The same turns and mirrors carry the whole set onto itself, and each row onto the other rows of its family. Which rows share a family with each named row? Give them in list order.
These 32 rows form 4 families of 8 rows each.
nomal: 2.5 5.3 -10.4 -12.1 9.8 3.9 -5.9 -10.3 -5.9 -12.5 -28.5 5.0 -5.6 24.9
ked: 5.3 15.2 2.8 -16.2 8.6 4.6 -5.5 -4.5 3.6 -18.6 -19.7 -4.3 0.2 17.4
Rafor: 3.6 -4.5 -3.4 -2.0 -9.6 12.4 -5.6 7.2 -2.9 2.1 8.2 1.4 -7.5 1.6
Vuk: 7.1 7.5 -8.8 -7.6 5.2 5.8 -2.0 -19.6 -4.6 -18.1 -27.9 2.2 2.6 19.4
tup: 3.1 -2.3 -2.5 -0.2 -7.6 17.9 -15.3 -4.0 -8.9 -1.3 5.2 3.6 -4.5 -6.3
zil: 8.6 -4.7 -1.5 3.0 -12.7 15.9 -5.5 -1.6 -4.9 -4.4 8.1 -1.0 -1.5 -2.9
fitog: 14.0 12.6 -0.1 -5.0 10.6 8.1 -9.6 -14.4 -1.1 -20.7 -22.0 -1.2 0.4 18.7
pefik: -10.0 -6.4 6.5 10.0 -12.3 17.6 -9.2 1.3 -3.4 -0.3 -0.7 2.7 0.3 11.5
tudo: 4.7 13.7 3.6 -1.1 -3.8 1.6 -6.6 -7.1 -3.5 -8.3 -34.1 5.4 -4.0 17.2
velin: 13.4 14.2 -0.3 -7.6 7.9 6.1 -9.7 -15.3 0.4 -16.5 -24.2 -2.1 3.0 15.3
Rasen: -2.7 -12.3 -7.3 -1.3 -12.0 12.5 1.0 2.8 -5.3 3.6 2.9 5.2 -8.9 4.9
ruzi: -0.4 0.0 -3.8 -12.1 4.9 8.9 -3.5 -12.6 -7.8 -24.5 -26.5 0.0 0.0 23.9
gase: 9.4 13.9 -4.2 -10.1 14.7 4.3 -8.6 -4.9 -0.1 -14.9 -21.5 1.4 -5.2 23.3
divi: -6.9 -4.8 -9.9 -3.1 -11.1 13.5 1.5 -6.6 -6.0 6.1 -0.4 10.9 -4.7 -2.8
Bub: -5.7 -10.3 -9.6 -3.2 -11.5 16.0 0.2 4.0 -4.6 -1.3 4.5 6.6 -8.2 5.3
notuf: -8.0 -3.1 -4.5 10.3 -10.8 21.8 -11.3 2.7 -10.5 -8.8 4.5 1.3 0.9 11.7
gab: 3.7 6.6 -7.7 -9.2 11.4 3.6 -1.7 -9.6 -1.5 -12.9 -26.4 5.3 -6.0 26.6
nogi: 4.4 -5.8 2.8 2.3 -12.7 17.3 -6.1 -1.9 -0.6 -5.3 6.5 0.0 -0.9 -3.3
fugeb: 0.3 -5.5 -1.7 -2.9 -7.9 15.5 -9.9 8.0 -1.7 -1.5 7.7 2.6 -8.4 1.5
nagar: -2.5 -10.7 -6.5 1.4 -15.5 17.8 3.6 -6.5 -2.8 -4.7 3.1 5.1 -1.0 0.3
Zenob: -2.6 1.3 -12.0 -5.8 -5.9 13.9 -8.8 2.1 -8.0 2.7 6.3 7.5 -8.4 -2.9
rogu: 8.3 11.8 -2.1 -12.4 13.0 2.8 -13.3 -5.3 -0.8 -11.5 -24.9 1.2 -5.4 20.3
gal: 8.0 19.5 -12.4 -2.0 -2.6 6.2 -9.3 -4.0 -11.4 -19.0 -25.6 3.3 -3.6 18.7
kozi: 6.3 22.7 -7.2 -4.6 -3.5 1.5 -0.6 -4.4 -2.7 -11.4 -27.6 4.8 -1.3 16.2
fef: -0.5 -8.2 -0.1 1.7 -12.1 17.0 -5.6 -12.6 -6.9 1.0 -1.9 6.7 -2.3 -7.0
Lam: -10.0 3.2 2.8 6.5 -12.2 14.9 0.7 2.7 3.7 2.4 2.8 3.7 3.9 9.1
teb: 1.9 -12.7 -6.0 4.0 -15.5 16.1 1.3 -6.1 -6.9 -3.4 2.8 3.3 -2.6 1.5
Salu: 7.0 4.9 -4.2 -4.5 8.2 7.1 -1.6 -18.3 -3.2 -18.5 -27.3 3.1 0.9 22.8
pog: 6.8 10.3 -1.5 1.2 -2.9 6.0 -14.7 -5.9 -13.6 -16.0 -32.2 4.1 -5.9 19.2
sif: -2.1 4.1 2.1 -16.5 8.7 4.0 -4.5 -3.9 -0.9 -15.8 -26.2 0.4 -5.6 23.7
gizo: -7.3 6.6 -9.1 5.9 -11.5 18.1 -2.1 3.9 -2.8 -5.1 8.6 1.6 4.4 10.4
bag: 6.5 11.4 -2.2 -12.3 5.3 9.8 -3.5 -12.8 -3.2 -27.3 -19.9 -4.9 5.1 17.9

Same family as bag: ked, tup, ruzi, divi, Zenob, fef, sif
Same family as Rasen: Rafor, zil, fitog, gase, gab, teb, Salu
Same family as nogi: nomal, Vuk, velin, Bub, fugeb, nagar, rogu

The same turns and mirrors carry the whole set onto itself, and each row onto the other rows of its family. Which rows share a family with each named row? Give them in list order.
These 15 rows form 3 families of 5 rows each.
maloz: -2.0 -7.9 14.5 6.3 -10.6 -11.1 5.8 -16.9 -12.1 15.0 -1.5 5.5 -9.0 3.4 8.4 1.4 6.3 -12.6 -3.8 0.6 -12.9 4.1 -5.1 14.4 6.9 -1.3 3.3
rav: 3.1 6.1 -10.2 -2.4 -1.9 13.8 0.4 -1.2 0.6 2.0 4.2 3.7 13.2 -4.1 -0.6 -9.4 -2.6 0.1 -4.4 8.5 12.7 14.0 -10.4 -8.1 -4.1 3.5 -16.9
Duz: -3.2 -4.2 -6.9 3.7 -1.9 13.1 1.1 13.2 4.6 -4.3 -3.4 8.1 1.8 0.9 -0.7 -11.9 -9.8 -4.3 -2.7 20.3 15.1 12.9 -3.8 -6.8 0.7 3.1 -12.0
Nuka: -1.8 -0.6 -13.3 4.9 4.1 4.4 5.9 11.0 5.0 1.0 4.2 0.7 0.6 3.1 -0.1 -16.9 -9.2 4.3 -5.4 8.7 3.3 2.9 -11.3 -15.9 0.7 -6.5 -15.7
punuf: -1.1 5.7 25.6 -9.0 -1.8 -0.8 -8.7 -2.2 9.6 -3.1 -4.4 -5.0 -9.6 2.6 -10.6 6.3 8.1 5.8 5.6 0.3 -12.6 2.2 11.0 11.6 -4.2 -6.4 -7.2
padop: 0.0 3.4 12.7 -4.6 11.9 -0.3 -6.7 12.1 2.1 -1.9 -10.2 -6.1 -7.9 -6.4 -8.2 -2.6 -15.1 4.6 -8.3 24.3 6.7 7.5 11.6 5.8 -8.3 -4.8 -6.2
Tos: -0.6 -2.4 15.7 6.0 -10.3 -6.1 -14.4 -15.7 -9.2 4.6 -0.1 -2.5 -6.5 -3.4 0.7 -2.5 9.0 -7.3 -1.4 -6.3 -15.0 7.0 -9.0 24.1 7.4 -0.7 -0.5
Tuse: -1.6 -1.2 -8.3 16.1 -8.4 -7.5 2.2 -2.8 -13.3 4.8 16.1 2.1 -2.2 -0.5 7.6 -5.9 -2.3 -11.4 2.3 1.0 2.8 -6.2 -15.8 -8.9 10.8 -5.6 -6.3
gis: -4.1 17.2 5.4 -6.4 11.4 4.9 -11.0 1.8 6.8 -1.1 -1.9 -1.9 -0.4 -5.1 -13.9 -1.3 -9.2 9.1 -7.0 16.1 2.7 4.4 3.5 -1.9 -16.5 -2.7 0.1
nefa: 2.8 -2.0 26.8 -8.7 1.5 -13.0 3.1 -1.6 -4.0 6.9 -8.8 -6.9 -13.5 0.0 -2.5 10.0 2.7 -0.3 0.4 7.6 -8.4 2.0 15.2 14.2 -2.1 -8.8 -6.7
revo: -0.9 -2.4 22.1 -1.6 1.9 -8.1 -3.7 -8.6 -10.0 -2.7 -4.2 -8.0 -12.0 6.9 -11.5 -4.4 -5.1 7.6 9.4 4.1 -15.5 1.8 21.1 9.1 2.3 -9.9 -9.3
nomi: 2.7 -4.0 17.9 11.8 -8.5 -11.0 -3.5 -17.6 -19.4 5.8 9.4 -1.2 -5.2 2.4 4.7 -5.9 -3.1 -9.8 4.6 -3.6 -11.5 -2.9 1.8 9.8 15.0 -5.5 -4.0
Milar: -4.7 -1.4 -14.8 7.2 -15.5 -3.7 -6.0 -8.5 -16.6 1.6 7.1 -0.6 -0.4 -5.3 1.2 2.7 11.8 -10.4 7.8 0.3 6.7 5.0 -15.9 3.2 2.6 2.1 -7.8
tudir: -5.4 1.6 2.6 -1.5 13.5 -0.4 -4.1 5.1 2.6 -2.9 -7.6 -7.1 -8.6 4.1 -14.7 -14.6 -15.2 16.7 -4.4 15.0 -8.1 4.8 9.1 -2.6 -8.4 -9.0 -8.9
Kad: -10.4 -7.8 -12.5 13.0 -14.7 -0.8 4.3 -3.4 -10.3 4.7 3.8 11.8 -5.7 3.4 4.7 -1.7 4.0 -15.0 4.2 10.0 6.3 5.1 -13.4 -3.0 4.6 3.8 2.1

Same family as padop: maloz, Duz, nefa, Kad
Same family as revo: Nuka, Tuse, nomi, tudir

